[  65   30 -102  -30  -93   47  -75   65   65   24   25  -57  -51  -94
   97] : Q
[ -93   65   30  -54  -41  -15  108   21   59 -101   10  -73    3  -39
  -44] : R
[102 -57  -1 -68  52 -23  83  86   4 -30  87  57  96 -29  12] : M
[-19   4  69 -23  54 -21 -64  -4  81  15  68 -75 -14  63   8] : G
[ -96  -38  102  -26  -44 -108  -81   59   66   82  -18    3  -53   63
   63] : W
[  96   71  -36  -40  -53  -44  -70   28   80 -105  -98  -37   48   87
   83] : C
[ -93   65   30  -54  -41  -15  108   21  -56 -101   10  -73    3  -39
  -44] : U
[ -42  -81  -41   71 -102   13  -73  -19  -22 -101   95   90  -75  -42
  -65] : T
miss U: [  30  -56   10  -15  -54  -93  -39  -73  -41 -101   65    3   21  -44]  [108]
len: [ -96  -38  102  -26  -44 -108  -81   59   66   82  -18]  11
all Q: [65]  1 8 9
count T: [90]  1
all W: [3]  12
len: [ -96  -38  102  -26  -44 -108  -81   59   66]  9

[-12  20 -62  52 -11]  E
[-21  -2  72  90  -7]  J
[  9  44   9 104 -21]  H
[-32 -94 -32 -32  49]  V
[ 16  44  17  86 -78]  B
[  9  13 -29 104 -21]  N
miss B: [ 17  44  86 -78]  [16]
count H: [8]  0
len: [16 44 17 86]  4
count V: [-32]  3

[   2  -30   23  -88  -66   -9 -101] = X
[  -8   16   -8  -96   -8 -104 -104] = Z
[ -15 -102   28   23   43  -26   45] = D
[ 17 -64 -15 -33  77  16  36] = A
[ 97  19 -43 -46  62 -48  10] = Y
[-108   10  -17   86  106  -29  -29] = F
all Z: [-8]  1 3 5
all A: [16]  6

[ 19 -13 -34  39  86]  L
[ 6  7 -6  7 -6]  S
[ -5  -1 -75  -5 -17]  K
len: [ -5  -1 -75  -5]  4
len: [ 19 -13 -34  39]  4
miss L: [-34 -13  86  19]  [39]
all S: [7]  2 4
count K: [-75]  1
all S: [-6]  3 5

[-57   0  58  -1]  Liliz
[-20 -21 -20  36]  kalil
[-32 -33 -32 -93]  bizu
[-33  14 -33 -33]  Zeme
len: [-57   0]  2
count Zeme: [-33]  3
len: [-20 -21 -20]  3
count kalil: [-20]  2
len: [-32 -33]  2
all bizu: [-32]  1 3

[-31 -18 -31 -17 -18]  nezil
[ 20  75  25  24 -57]  veti
[85 10 85 67 15]  Div
count nezil: [-31]  2
len: [-31 -18]  2
miss veti: [-57  25  75  20]  [24]
all Div: [85]  1 3
all nezil: [-17]  4

[ 62 -12  66  -3 -11 -12  -3] -> gera
[ 62 -12  66 -13 -11  67 -12] -> Zir
[ 95  -3 101  47  -1  -3 100] -> foz
[54 54 54 74 54 54 38] -> zure
[69 54 75 74 54 54 54] -> Bas
len: [62]  1
count zure: [54]  5
miss Zir: [ 66 -11  67  62 -12 -12]  [-13]
miss foz: [ 95  -1  -3 100  -3  47]  [101]
all gera: [-12]  2 6

[61 62 61 61] -> Zugob
[-18  -6  19   2] -> lil
[ 109 -110 -110  110] -> ridu
[-110  110  109 -110] -> dap
[ 109  110 -109 -110] -> volaf
[-23 -12  22  10] -> Gita
len: [-23 -12  22]  3
count Zugob: [60]  0

